In the data rows, the value 500 means zero.
Some points, each followed by its number:
[508,455,456,506,500,492,514,395,562,395,399,541,636,513,662,593,523,584,
 494,475,448,402,420,401,537,425,418,502,513,435,556,554,529,451,483,436,
 478,612,493,468,482,393,411,594,727,496,662,509,611,421,433] 0
[813,366,368,969,999,404,826,492,448,413,434,410,421,563,538,408,395,402,
 372,462,662,415,598,855,432,475,448,421,414,467,444,388,554,386,388,490,
 526,600,782,439,414,408,421,466,501,379,409,414,418,421,427] 1
[378,631,585,374,371,393,382,748,395,602,464,383,392,379,407,621,595,549,
 999,643,505,548,390,416,758,370,370,688,658,477,660,366,384,524,502,393,
 397,404,409,486,412,426,507,459,406,568,417,463,441,722,572] 2
[392,548,560,392,385,394,405,409,442,465,417,435,457,382,418,408,442,421,
 910,726,644,930,529,628,678,385,383,620,635,470,591,366,371,634,562,380,
 381,380,406,522,491,414,422,512,588,696,510,471,391,495,608] 3
[498,486,460,438,448,456,507,543,416,478,593,399,422,670,427,728,637,499,
 468,580,470,472,522,418,419,578,602,429,415,480,409,430,633,436,439,794,
 618,516,462,413,406,755,718,538,414,484,422,399,462,388,407] 4
[434,637,616,417,421,581,467,953,571,504,448,501,583,432,430,401,384,436,
 481,446,436,554,635,540,419,653,643,417,425,411,412,709,443,470,509,430,
 522,473,418,584,535,417,431,397,406,456,457,474,605,555,523] 5
[375,672,622,378,368,376,378,481,399,620,504,391,397,385,401,568,627,438,
 581,510,442,552,449,473,801,372,370,725,718,736,779,410,408,629,509,403,
 391,383,382,413,440,780,771,761,450,458,385,379,380,416,464] 6
[383,710,732,413,401,617,392,687,404,481,530,426,455,470,401,763,644,587,
 495,452,405,415,440,408,436,510,505,446,462,437,448,710,488,502,473,597,
 589,509,421,584,436,714,690,490,421,475,429,402,440,387,388] 7
[401,613,654,408,412,519,403,506,483,411,428,523,618,542,522,791,739,481,
 454,389,391,455,598,529,416,594,577,423,435,413,410,646,433,623,631,593,
 609,534,435,588,561,445,428,420,389,379,423,398,590,424,415] 8
[577,409,407,560,541,530,598,542,487,455,449,478,454,445,426,387,424,438,
 416,488,472,399,436,426,487,415,404,462,461,386,472,420,537,486,457,450,
 446,513,626,750,648,500,426,486,619,636,829,949,492,437,460] 9
[577,481,454,570,514,490,583,461,479,443,471,465,529,539,519,455,414,454,
 416,499,451,398,403,411,400,740,784,407,404,677,416,488,614,500,487,565,
 538,631,558,557,487,427,477,482,552,483,480,471,470,454,474] 10
[485,422,439,446,457,515,525,427,385,615,545,390,386,397,385,373,381,373,
 471,548,642,746,482,517,656,394,387,673,690,408,609,385,421,425,418,407,
 413,422,479,522,450,731,677,471,454,647,512,674,449,707,668] 11
[405,445,521,435,423,545,416,386,615,380,384,601,652,530,815,625,689,600,
 450,461,403,398,530,398,534,428,409,517,497,385,521,410,483,625,652,673,
 577,595,408,540,674,435,410,523,456,383,471,386,652,378,370] 12
[399,999,963,436,409,633,386,548,397,496,572,464,497,523,404,651,551,486,
 446,450,394,414,458,388,448,538,511,470,456,429,456,645,511,437,438,537,
 560,520,430,444,406,489,503,398,397,463,544,600,608,433,439] 13
[658,375,385,488,553,436,649,487,868,392,387,651,688,525,911,485,420,432,
 382,424,470,403,449,458,448,492,471,419,416,448,446,470,480,411,475,403,
 432,587,463,448,552,377,387,543,978,424,569,551,546,443,443] 14
[776,372,380,705,878,413,651,425,492,426,441,451,441,504,528,463,538,587,
 580,757,726,461,391,396,485,419,427,539,530,508,555,422,534,401,416,527,
 471,578,558,410,450,393,418,425,675,403,427,433,405,441,467] 15
[381,510,547,406,407,676,432,999,518,473,419,514,567,480,487,473,401,409,
 432,409,394,435,504,416,401,538,523,417,418,440,402,541,405,444,505,474,
 534,514,422,529,490,413,415,522,461,701,693,604,582,405,396] 16
[430,504,573,494,443,528,442,545,526,577,535,483,541,516,467,520,409,452,
 417,464,423,498,593,476,407,756,858,433,429,551,393,439,426,398,466,529,
 614,537,454,497,438,505,499,435,416,497,559,570,728,412,397] 17
[439,536,534,417,422,472,435,502,722,398,402,767,733,641,640,489,558,539,
 521,464,408,420,493,439,577,446,435,608,554,438,594,434,484,431,445,415,
 487,539,398,435,479,374,382,439,494,420,878,414,731,397,379] 18
[708,434,414,636,602,497,679,462,417,677,755,423,399,524,419,405,405,405,
 397,443,565,452,412,431,411,542,596,399,396,485,425,456,854,432,405,563,
 567,539,717,434,397,572,704,538,432,584,413,385,399,408,488] 19
[627,438,431,739,660,507,687,477,410,682,788,406,402,467,393,402,413,454,
 449,446,481,423,389,409,425,617,652,420,416,525,446,584,776,433,419,601,
 601,568,721,400,386,498,693,437,414,435,384,411,397,415,449] 20
[484,431,447,493,464,541,541,469,427,549,538,444,427,527,450,472,516,495,
 421,507,511,458,600,475,664,398,389,651,632,396,624,390,524,409,427,431,
 474,515,557,548,429,511,531,504,513,480,464,671,645,592,448] 21
[424,472,495,436,418,704,473,459,452,424,451,452,487,506,432,467,447,479,
 482,446,400,417,471,417,393,601,634,397,403,520,396,999,618,638,568,863,
 648,633,508,461,416,416,425,403,417,485,610,525,496,419,410] 22
[511,417,428,534,513,656,645,686,533,489,489,562,533,608,536,490,497,599,
 520,423,419,402,434,529,404,722,718,394,394,500,400,449,540,464,496,581,
 528,497,480,444,450,611,449,473,530,421,458,407,409,402,423] 23
[384,542,538,380,373,389,391,409,374,464,455,390,394,381,396,436,476,399,
 472,439,465,529,402,384,762,365,366,843,756,549,699,358,397,530,478,406,
 391,390,401,518,458,561,595,508,451,999,586,946,491,577,553] 24
[415,519,611,423,436,594,430,471,778,381,386,596,694,442,526,429,619,635,
 568,401,389,419,559,558,402,776,723,396,408,384,394,560,400,548,761,506,
 562,487,393,503,664,406,388,391,406,384,491,427,544,454,462] 25
[415,464,454,405,390,395,424,426,444,411,389,385,405,382,463,492,999,551,
 814,544,538,633,405,474,553,375,374,539,559,498,584,485,391,832,584,373,
 371,377,394,415,478,445,483,837,677,578,404,409,375,649,666] 26
[391,650,572,379,371,373,388,411,435,435,422,522,485,403,442,413,530,492,
 999,854,546,759,433,425,568,377,378,556,576,577,648,447,375,798,566,371,
 379,372,381,439,493,449,422,556,471,489,448,412,402,662,640] 27
[806,394,384,809,772,383,789,397,613,408,395,591,580,507,660,409,392,425,
 398,563,512,424,436,428,419,502,533,413,412,608,427,434,583,427,459,469,
 465,534,492,451,546,413,398,542,747,389,534,433,520,452,424] 28
[855,362,364,999,999,362,766,524,428,467,466,379,382,484,411,391,395,433,
 395,576,632,411,479,475,410,439,448,386,382,472,412,376,746,398,379,606,
 546,443,520,395,406,543,510,637,586,433,415,443,402,379,405] 29
[450,450,455,440,436,476,488,547,406,633,484,385,389,392,428,397,421,394,
 473,570,719,826,558,594,909,369,368,898,860,564,679,377,408,567,482,388,
 375,384,452,430,445,429,495,394,409,441,377,400,373,653,764] 30
[559,407,404,530,496,486,588,457,436,446,489,437,443,489,414,387,408,591,
 494,474,447,415,419,487,388,694,806,389,382,631,391,453,616,438,427,552,
 583,593,579,476,448,688,538,443,443,453,529,932,501,479,445] 31
[414,545,542,417,414,664,428,469,418,402,439,413,481,463,432,465,476,459,
 464,504,429,552,734,539,401,626,619,407,408,460,407,766,537,629,557,768,
 629,593,507,536,478,541,567,502,424,439,395,424,434,433,451] 32
[423,616,640,424,414,504,410,535,596,481,440,561,614,557,548,583,673,715,
 702,494,392,382,378,367,403,572,584,414,431,474,406,757,455,489,550,596,
 603,504,422,463,460,412,416,445,446,471,495,409,527,418,428] 33
[486,428,439,468,449,407,484,435,915,401,379,812,750,465,730,423,503,505,
 425,401,402,389,437,525,446,474,463,417,428,525,457,605,459,416,499,463,
 487,642,409,404,584,380,381,763,792,422,653,409,655,413,395] 34
[387,712,686,398,395,437,384,470,584,371,383,703,760,611,717,393,384,375,
 397,389,390,386,368,366,622,387,384,620,589,436,683,379,386,477,683,442,
 484,521,398,829,753,404,397,520,544,456,743,447,641,427,404] 35
[483,425,435,499,479,588,514,395,495,385,388,512,580,446,539,428,426,414,
 405,404,432,410,431,430,534,425,418,513,498,423,533,448,451,461,534,468,
 475,591,435,513,690,422,418,848,952,547,823,677,571,473,418] 36
[892,361,362,999,999,364,840,452,430,465,492,405,387,541,415,415,407,532,
 411,447,560,395,516,950,415,472,446,381,380,449,413,383,597,378,376,621,
 535,446,468,372,392,438,424,387,399,384,413,592,541,442,417] 37
[634,433,429,634,604,540,555,399,415,485,473,406,410,457,531,576,563,461,
 505,484,605,490,376,460,504,433,434,496,483,448,539,449,471,448,436,387,
 400,415,471,444,559,641,606,523,452,588,468,619,419,620,824] 38
[399,511,568,422,403,522,399,389,442,395,416,678,616,517,485,402,408,566,
 461,474,421,425,850,756,402,593,563,405,421,610,403,826,451,440,512,610,
 612,631,501,561,557,422,422,477,428,437,508,471,515,408,391] 39
[429,576,606,451,436,541,431,460,406,676,658,440,433,447,426,637,541,779,
 528,527,515,503,579,526,452,531,500,419,432,378,442,465,489,511,505,581,
 522,444,414,399,392,463,601,407,405,559,433,655,474,554,522] 40
[451,408,423,506,453,481,513,439,598,416,396,524,545,507,563,491,456,459,
 566,765,512,433,408,384,497,399,393,521,520,385,512,389,416,469,501,519,
 464,685,626,587,672,425,416,719,879,597,583,432,443,375,383] 41
[550,500,465,627,520,716,540,471,460,471,456,450,438,453,516,462,563,419,
 576,914,771,870,429,461,510,398,395,473,497,386,526,400,403,450,440,371,
 380,390,408,396,424,417,473,412,562,529,400,565,387,604,806] 42
[399,463,532,412,418,514,405,407,598,373,385,988,789,593,697,392,446,417,
 395,384,385,419,578,526,391,737,675,397,401,407,387,510,405,552,811,441,
 497,501,405,840,999,420,395,431,409,398,443,383,417,373,389] 43
[420,649,626,412,403,425,382,386,463,397,423,623,636,651,546,570,431,445,
 470,389,386,397,399,404,406,563,578,420,434,577,412,860,441,489,532,540,
 547,488,398,438,591,532,476,793,497,593,581,505,604,429,442] 44
[425,727,800,436,422,571,395,398,392,470,626,479,537,558,400,471,403,385,
 382,383,399,423,491,480,471,593,571,475,474,474,450,579,522,449,458,644,
 706,589,642,591,466,675,634,432,404,456,397,422,610,418,441] 45
[382,873,773,379,389,435,393,853,449,665,525,490,470,393,410,492,479,391,
 399,390,416,620,880,671,541,473,443,505,486,384,510,438,415,632,582,421,
 457,430,400,580,441,440,491,406,385,410,425,518,530,599,545] 46
[394,633,674,396,403,413,391,513,569,403,405,451,546,407,517,464,789,467,
 475,420,411,509,429,434,465,550,533,494,487,400,476,688,416,999,793,412,
 447,410,398,669,678,468,475,530,562,452,408,368,389,407,438] 47
[393,523,574,405,403,601,400,514,457,408,417,569,612,560,540,540,542,518,
 486,445,393,413,542,460,409,543,525,400,409,400,403,962,505,789,603,540,
 529,463,416,631,626,514,429,436,433,429,561,447,518,462,402] 48
[391,700,700,417,398,657,400,675,396,595,565,470,482,461,394,513,447,556,
 610,471,426,443,407,375,422,479,490,460,455,413,433,569,442,453,441,484,
 574,506,444,647,461,813,889,611,445,536,406,412,461,395,410] 49
[453,425,426,428,422,447,452,500,387,582,505,384,384,381,395,375,383,370,
 427,498,621,574,376,399,782,367,369,999,999,999,709,411,395,496,469,373,
 372,381,391,374,416,480,602,601,446,477,388,482,387,922,727] 50
[503,376,387,532,567,636,535,413,374,557,497,365,364,367,372,366,392,419,
 654,703,931,939,596,683,580,375,370,537,571,488,597,525,456,419,400,388,
 392,418,481,393,385,436,607,471,415,645,455,528,380,658,605] 51
[503,453,453,429,453,431,450,381,390,538,753,505,450,616,397,486,451,473,
 445,430,425,400,406,448,418,569,595,415,416,508,408,427,496,403,425,791,
 735,569,558,415,407,548,682,564,455,727,543,668,646,491,455] 52
[435,474,555,424,443,623,457,589,480,476,506,531,566,576,464,480,455,436,
 449,443,421,512,569,422,400,641,694,410,423,591,405,567,492,433,488,583,
 619,565,469,628,501,474,472,395,404,466,604,558,579,435,421] 53
[478,445,465,446,460,509,540,484,475,774,595,430,427,417,423,596,516,577,
 567,593,564,655,606,606,475,543,510,446,452,420,492,665,532,439,435,429,
 464,451,443,410,403,472,545,438,458,458,431,475,450,558,557] 54
[457,432,438,413,411,395,419,367,378,465,455,380,381,377,410,374,407,381,
 414,497,622,635,412,475,858,369,373,999,999,874,727,386,399,586,460,377,
 378,387,474,549,433,593,611,529,501,582,389,399,374,573,755] 55
[573,415,407,588,575,416,560,398,514,412,449,538,519,618,539,489,412,480,
 419,486,498,423,509,579,516,464,450,487,459,419,489,419,573,404,413,516,
 548,653,585,474,521,461,417,541,549,453,855,647,587,397,390] 56
[363,499,439,357,352,357,364,372,368,423,397,377,374,369,389,463,561,397,
 485,434,439,660,418,403,680,354,353,769,722,999,670,366,365,655,481,369,
 365,367,377,422,405,457,443,497,421,421,416,402,369,655,474] 57
[462,454,497,453,432,492,435,379,440,410,420,476,521,468,534,423,428,422,
 395,442,432,507,552,589,412,598,595,411,426,450,426,594,456,569,669,513,
 491,446,442,488,598,627,465,476,462,552,651,878,589,623,529] 58
[422,524,525,413,405,418,407,397,640,377,378,635,752,489,698,498,550,803,
 999,452,398,440,419,493,392,729,728,398,410,417,386,478,384,479,693,455,
 533,493,388,403,561,412,399,713,505,391,441,393,437,420,427] 59
[376,652,658,375,371,393,397,999,457,513,429,434,455,389,440,435,416,391,
 416,437,471,641,432,406,630,379,382,638,608,478,590,373,371,635,561,379,
 390,383,386,779,598,560,538,476,549,746,522,615,411,491,571] 60
[552,400,412,513,527,445,548,438,461,518,579,494,462,526,409,416,425,666,
 671,594,496,420,448,458,389,719,840,386,383,610,389,389,630,398,402,509,
 530,647,797,623,515,575,513,417,422,424,414,449,438,396,421] 61
[416,429,457,427,408,495,418,413,552,381,381,466,499,471,706,567,543,406,
 444,435,468,522,389,405,461,399,398,473,467,416,497,448,381,671,600,380,
 377,385,388,419,652,434,423,728,999,908,695,852,416,545,573] 62
[374,587,557,369,373,417,413,730,396,581,484,401,396,376,381,424,441,416,
 639,686,605,903,608,454,719,371,371,722,737,644,791,411,404,672,501,421,
 403,407,426,593,452,548,550,404,396,409,384,412,387,444,508] 63
[766,367,374,820,999,459,796,495,420,464,496,373,383,511,447,544,482,453,
 447,465,568,437,445,549,619,402,393,644,643,406,635,437,698,408,385,423,
 446,423,518,380,406,548,552,494,470,415,398,405,409,434,438] 64
[506,434,448,478,461,552,445,387,379,569,582,386,384,413,406,491,559,424,
 494,501,528,452,375,387,600,380,380,679,673,512,681,397,438,421,410,404,
 421,444,517,472,395,546,562,426,416,466,443,947,520,999,881] 65
[546,437,455,537,533,720,588,640,517,529,459,437,436,407,500,433,484,391,
 412,435,581,552,411,417,530,412,406,543,564,455,591,441,448,556,592,418,
 394,428,503,550,590,499,495,499,632,542,403,466,382,519,786] 66
[533,512,503,555,512,438,475,378,406,642,693,420,435,499,404,435,406,510,
 445,492,510,445,444,446,434,593,637,422,417,475,428,631,822,502,449,861,
 764,555,540,404,392,479,613,421,412,544,427,424,481,407,429] 67
[541,393,393,497,507,444,544,376,410,447,489,473,430,502,425,383,430,608,
 467,513,447,420,514,780,392,714,776,380,377,658,385,445,614,399,401,506,
 526,596,739,465,440,713,565,877,472,464,422,413,457,432,442] 68
[607,443,425,648,540,411,538,393,441,540,555,515,470,595,484,466,687,541,
 452,488,451,489,622,573,393,688,782,380,379,560,388,382,573,391,414,723,
 598,536,507,394,403,486,502,499,534,474,436,424,422,418,440] 69
[442,440,472,439,421,422,422,445,636,419,409,769,702,599,582,394,389,436,
 513,511,445,480,541,447,379,721,802,388,401,644,389,999,480,625,568,583,
 547,538,431,413,504,391,382,404,431,397,506,460,503,420,419] 70
[490,443,456,462,485,583,560,501,396,668,635,409,396,444,409,430,443,390,
 504,553,720,750,477,549,695,398,391,717,742,452,681,379,450,472,463,483,
 439,463,562,493,413,457,550,425,418,562,421,406,394,458,562] 71
[478,681,569,438,420,479,407,398,662,387,394,640,640,484,541,391,400,433,
 431,522,448,461,558,406,558,393,394,535,560,433,653,424,448,449,499,434,
 505,583,414,753,623,382,382,466,512,435,824,446,825,479,423] 72
[404,552,608,426,410,624,418,897,578,416,417,474,541,431,424,387,443,510,
 541,574,425,553,796,473,404,563,570,425,429,496,404,618,477,494,621,553,
 575,567,417,524,539,487,433,521,424,417,541,409,494,392,384] 73
[617,401,395,592,542,462,671,405,541,434,431,592,517,616,603,514,443,630,
 442,455,444,381,419,453,480,439,429,478,465,514,509,696,661,420,413,466,
 470,514,481,419,532,481,440,651,631,430,493,472,621,472,419] 74
[420,585,579,468,431,492,406,390,725,392,394,875,754,474,587,399,424,424,
 396,388,387,412,424,396,386,651,702,396,406,448,396,851,430,604,778,497,
 553,578,409,601,715,400,387,452,467,416,554,440,484,435,442] 75
[421,456,461,414,397,422,430,456,561,427,386,480,552,432,861,747,999,848,
 984,654,479,648,400,457,471,421,409,456,454,381,469,390,374,576,599,380,
 382,389,406,503,588,400,395,466,569,425,387,375,373,454,585] 76
[383,447,489,377,382,381,397,427,653,390,375,544,549,403,573,416,695,454,
 554,436,407,429,378,424,511,402,389,477,475,407,515,432,369,786,706,362,
 372,373,369,435,566,375,391,804,999,999,641,399,376,403,486] 77
[612,410,407,576,546,473,595,483,403,999,863,464,407,715,476,833,567,520,
 484,408,474,407,382,496,409,558,570,395,389,414,404,380,579,393,400,597,
 521,544,683,390,383,432,499,395,403,478,411,493,409,433,498] 78
Which two points above are nearest to each new point, looking only along the 8 directions in which the numbered points spread most? Their numbers follow each, nearest first.
[473,412,444,505,460,549,531,428,900,394,381,964,830,510,999,471,458,496,
 397,402,397,375,373,382,449,443,455,447,456,438,457,405,413,448,521,514,
 482,659,423,456,705,396,383,549,742,388,523,385,471,372,381] 34 14
[479,427,454,466,453,886,552,480,435,574,518,411,411,414,424,530,563,500,
 463,431,487,428,424,418,438,499,471,445,439,424,483,558,579,455,419,442,
 450,441,557,477,461,809,695,543,454,523,444,570,509,705,583] 40 38
[636,388,388,613,675,410,741,411,465,506,528,504,458,534,445,426,437,923,
 582,585,510,393,423,436,448,490,483,451,442,491,460,442,699,420,406,525,
 548,524,635,477,453,523,499,544,521,427,414,455,477,404,422] 69 74
[515,459,434,422,430,493,472,427,387,443,575,419,431,790,443,659,457,554,
 442,524,479,450,650,504,412,525,520,393,402,513,421,755,714,436,433,813,
 633,553,542,481,408,728,583,391,390,396,419,469,459,432,420] 67 4
[394,644,824,433,411,887,397,684,426,621,652,512,491,468,390,544,469,476,
 436,406,408,429,514,423,437,505,503,465,475,427,441,479,428,414,435,431,
 524,459,422,771,455,679,568,419,418,482,542,492,625,453,410] 13 49
[427,461,487,395,413,465,437,542,684,389,398,545,627,460,469,385,380,428,
 428,400,410,437,532,612,390,847,909,399,405,462,382,430,390,448,626,535,
 572,533,401,400,466,393,398,726,607,613,968,592,514,440,443] 58 44
[534,541,520,539,469,486,519,468,437,684,615,465,446,473,440,473,695,546,
 542,544,494,549,441,595,494,525,505,449,448,389,484,432,505,529,474,538,
 477,465,585,451,431,430,451,383,404,509,475,622,482,517,528] 54 40
[510,428,444,481,523,491,524,463,459,498,441,427,425,407,505,429,704,734,
 602,883,788,677,519,554,560,424,409,543,528,392,573,417,434,535,517,402,
 387,429,439,402,471,393,426,436,495,456,410,454,383,495,774] 42 3
[442,440,492,446,430,424,428,390,959,370,368,634,832,469,864,516,426,408,
 400,388,406,396,491,392,456,448,436,461,474,484,482,533,411,506,753,446,
 474,545,388,429,731,390,376,830,888,395,614,386,577,386,391] 34 14
[462,435,452,435,456,601,562,628,445,561,575,436,435,487,439,554,532,543,
 494,530,494,430,418,453,451,511,491,443,448,433,483,479,504,465,465,514,
 504,533,586,592,526,787,675,645,484,437,427,422,406,470,463] 4 49
[617,399,404,557,634,770,806,664,442,478,472,389,394,390,389,365,392,415,
 586,668,636,578,380,402,492,409,424,483,477,417,490,382,444,438,459,425,
 405,414,449,383,413,509,505,580,661,495,528,583,404,823,783] 38 42
[674,422,414,663,563,434,548,412,407,608,705,395,393,501,413,409,395,470,
 425,438,487,412,441,692,420,611,586,398,391,432,410,387,569,398,404,724,
 616,522,681,384,383,541,640,448,416,516,446,800,519,588,548] 31 19
[420,454,458,411,407,483,431,418,999,375,368,959,767,441,874,402,507,538,
 549,488,415,422,491,531,497,444,430,465,462,426,479,492,398,472,537,388,
 421,460,373,408,617,369,374,861,671,402,593,381,501,408,400] 34 12
[492,463,490,500,484,458,500,404,426,735,617,466,455,520,487,635,494,461,
 454,435,488,492,439,530,478,519,492,450,443,403,479,447,542,507,492,540,
 526,547,578,533,469,590,778,606,471,536,418,400,420,432,480] 4 67
[399,642,595,387,395,429,426,536,491,412,413,483,501,408,493,435,444,406,
 568,495,531,807,442,410,683,386,386,651,639,442,641,379,380,727,771,421,
 406,407,387,462,551,418,467,524,575,685,511,479,422,560,590] 3 60
[434,448,463,408,422,492,452,451,999,374,368,767,814,436,946,375,378,377,
 376,390,397,389,389,423,490,448,432,503,487,416,510,489,421,568,823,406,
 435,529,377,434,741,365,368,557,714,415,775,427,574,452,420] 34 14
[446,494,501,415,423,444,455,414,395,546,608,425,448,648,469,999,774,424,
 404,386,411,435,506,444,435,539,516,430,435,422,448,621,580,505,477,601,
 529,474,478,397,403,561,603,436,419,518,452,578,469,452,470] 4 40
[407,879,813,402,395,428,382,487,407,530,577,447,507,503,411,504,455,537,
 455,483,437,464,649,492,451,529,506,454,476,423,452,560,445,450,471,555,
 633,529,504,609,445,505,508,427,395,547,464,492,666,478,476] 13 45
[618,396,404,596,572,452,618,450,587,467,453,544,494,509,447,429,427,448,
 433,512,564,484,999,638,519,425,411,504,511,467,557,490,602,412,419,464,
 472,486,461,449,536,530,455,549,608,404,454,402,512,412,403] 74 66
[648,430,415,584,559,520,669,490,446,426,477,418,466,634,488,493,428,461,
 411,406,433,397,475,705,397,923,977,394,388,728,389,375,525,387,410,542,
 578,522,539,450,453,637,531,425,409,386,387,431,479,490,468] 61 69
[506,414,434,495,467,464,488,468,503,528,449,457,445,458,637,536,427,389,
 402,474,651,797,477,576,519,400,403,522,548,476,559,470,432,536,481,386,
 382,413,464,443,490,463,478,595,902,667,480,506,380,475,685] 66 38
[601,472,442,489,465,383,450,375,489,437,490,530,523,620,538,518,559,529,
 403,412,451,424,458,478,395,648,731,394,396,528,404,454,536,456,507,795,
 580,591,449,377,430,449,485,593,513,514,580,559,531,558,512] 10 23
[403,450,557,419,422,651,477,781,426,713,653,441,430,449,390,445,492,517,
 540,474,442,457,477,414,439,535,525,478,464,420,445,408,463,530,545,683,
 544,469,449,573,419,554,721,453,448,708,434,565,438,409,459] 49 40
[479,475,503,497,484,696,558,520,439,610,549,426,436,455,434,514,493,440,
 482,458,487,510,626,754,506,554,513,453,448,409,471,428,472,459,492,581,
 519,480,453,449,436,748,768,494,441,486,396,410,411,410,488] 54 4
[691,437,435,669,653,455,576,475,417,892,814,397,393,435,393,406,385,481,
 437,426,505,396,387,475,427,690,644,405,404,429,429,503,807,507,490,847,
 606,535,468,375,380,412,535,385,387,469,395,516,444,433,549] 20 19
[392,409,446,391,389,510,412,446,781,368,365,717,695,437,833,443,548,858,
 551,464,397,387,372,366,417,396,399,416,429,404,453,615,382,502,567,392,
 430,490,378,718,756,377,374,606,738,497,999,411,505,379,377] 34 12
[430,442,532,441,456,490,492,470,539,467,466,530,604,505,572,577,528,466,
 432,390,406,439,424,505,428,659,644,433,452,506,466,663,504,549,609,513,
 512,479,420,440,524,513,569,544,515,625,506,552,453,393,428] 44 22
[407,548,516,397,393,456,401,423,526,383,391,724,659,524,522,429,476,830,
 676,510,415,410,606,647,535,417,402,486,485,395,495,430,412,457,569,531,
 536,719,482,850,777,496,387,437,437,370,501,378,498,375,375] 12 18
[407,838,697,395,397,444,393,511,410,484,502,458,503,520,508,999,681,454,
 505,416,422,498,423,442,497,464,450,475,490,393,506,519,412,536,517,444,
 497,492,461,573,493,442,490,432,398,459,412,443,510,705,661] 13 7
[415,999,764,422,403,390,384,409,521,460,474,638,615,470,490,456,497,508,
 552,436,403,537,480,407,418,559,570,429,438,429,428,706,446,499,614,486,
 529,510,420,605,553,603,508,521,439,404,399,405,465,458,510] 8 48
[480,456,449,497,453,437,430,387,378,563,574,394,389,467,429,469,393,410,
 507,634,896,568,472,484,605,381,377,555,570,411,614,415,506,476,456,456,
 426,471,561,561,430,999,672,495,417,468,408,520,428,576,588] 71 11
[649,402,397,666,603,393,615,421,910,426,391,792,684,467,633,397,392,409,
 384,415,475,445,686,659,449,479,487,429,430,510,451,419,450,410,467,433,
 438,563,435,393,519,375,378,431,769,392,642,663,531,435,416] 14 56
[441,632,523,452,409,643,446,747,598,392,383,521,593,472,706,602,636,753,
 412,418,400,382,434,382,470,394,397,468,479,447,499,412,431,409,498,587,
 531,692,436,485,527,398,393,693,560,446,694,396,615,389,378] 12 0
[388,644,655,396,395,487,398,735,405,552,609,481,494,605,411,815,472,431,
 418,393,408,508,682,531,443,499,492,459,470,485,457,817,481,502,466,461,
 501,410,372,428,384,407,456,379,394,571,615,683,662,468,426] 13 16
[421,425,450,415,410,543,424,512,571,388,392,551,620,580,660,533,451,426,
 421,408,413,460,692,530,381,745,832,393,393,703,383,685,443,480,498,450,
 480,470,407,455,592,440,391,448,496,458,829,672,470,408,403] 39 70
[653,387,382,761,769,418,682,423,411,462,546,387,387,555,400,392,383,447,
 512,555,620,390,409,671,589,429,405,576,564,418,588,454,668,384,381,480,
 512,535,676,470,432,640,596,480,501,514,459,489,420,413,426] 64 15
[415,414,436,407,408,459,459,535,997,373,367,675,713,431,725,423,537,513,
 436,429,391,411,437,384,436,416,412,438,440,428,458,474,399,557,714,483,
 473,625,428,714,999,415,374,600,505,365,542,375,579,411,382] 34 12
[475,445,466,486,475,444,463,400,396,565,659,445,439,745,439,802,584,630,
 488,438,482,427,431,410,411,561,615,435,424,621,420,487,553,382,380,426,
 522,448,538,476,410,632,544,389,399,518,536,892,591,436,418] 52 40
[607,398,406,655,618,780,536,389,372,670,568,377,369,385,420,486,548,436,
 455,439,614,503,466,658,638,391,381,672,670,595,662,467,485,442,404,384,
 384,397,492,378,392,426,542,416,399,484,396,487,379,809,774] 71 11
[377,603,530,371,365,385,392,817,528,417,382,429,449,389,516,516,660,433,
 643,502,462,664,406,404,659,360,360,650,645,603,548,356,362,787,595,360,
 363,364,360,412,603,407,412,441,510,461,429,509,386,999,813] 3 27
[459,471,478,422,423,435,412,384,999,378,369,842,753,392,667,363,393,440,
 390,428,409,415,741,516,469,454,437,447,445,419,468,577,430,655,681,420,
 471,521,406,591,948,383,369,461,566,380,603,397,606,444,434] 43 75
[665,387,382,530,525,386,571,445,754,405,384,815,647,505,969,485,515,574,
 433,471,439,396,381,396,420,447,462,418,417,625,455,731,588,499,542,478,
 440,569,468,435,565,391,381,549,749,370,396,369,426,423,426] 34 14
[527,546,500,466,458,471,466,472,431,556,620,460,469,640,476,553,431,447,
 526,535,531,553,755,547,471,534,503,479,467,409,479,488,528,482,454,479,
 497,525,592,453,416,514,563,453,438,510,409,459,434,460,565] 54 40
[557,411,408,664,623,966,569,456,372,603,560,372,368,383,416,415,433,504,
 557,753,999,646,552,696,602,390,376,560,578,399,535,395,407,420,407,418,
 397,410,510,376,379,432,557,410,403,497,384,443,367,473,674] 51 42
[394,899,942,425,404,613,387,487,397,470,529,490,508,653,444,825,482,405,
 392,385,390,406,426,379,422,454,456,420,449,419,446,614,452,431,436,467,
 574,467,424,476,412,538,556,505,427,740,650,698,593,407,436] 13 49
[485,421,429,412,426,402,451,432,398,515,606,415,426,575,398,422,409,416,
 477,518,451,453,420,477,410,515,532,404,406,497,417,540,604,408,386,482,
 572,495,876,463,423,999,701,707,427,503,489,576,698,554,430] 52 67
[398,600,694,415,410,460,390,417,512,467,461,586,591,445,458,411,444,533,
 595,514,412,467,486,505,427,663,600,429,436,408,424,832,449,764,809,548,
 519,452,394,477,554,449,463,455,457,483,512,444,481,453,446] 48 25
[389,565,602,410,401,648,408,722,400,557,549,468,466,513,379,420,403,395,
 414,424,389,433,578,400,419,473,473,425,424,438,418,829,568,502,485,568,
 568,586,525,808,503,734,560,444,387,414,441,571,720,469,418] 45 53
[518,433,458,511,482,482,496,402,415,638,715,460,425,505,387,395,416,438,
 395,413,429,401,427,464,421,572,645,430,433,848,425,501,618,409,408,793,
 642,540,596,417,412,609,725,512,437,523,436,504,603,504,434] 67 52
[419,489,521,463,431,715,440,601,636,409,398,613,660,499,618,509,611,558,
 523,450,407,399,377,377,482,397,404,490,503,418,533,474,483,480,524,544,
 550,805,493,773,667,383,399,482,488,403,482,379,586,382,371] 12 18
[432,876,635,464,421,478,468,393,419,468,463,465,465,445,514,679,697,466,
 802,559,560,631,458,436,611,420,407,619,588,449,634,391,394,496,519,391,
 399,404,391,429,479,551,574,517,466,421,390,390,374,447,653] 2 27
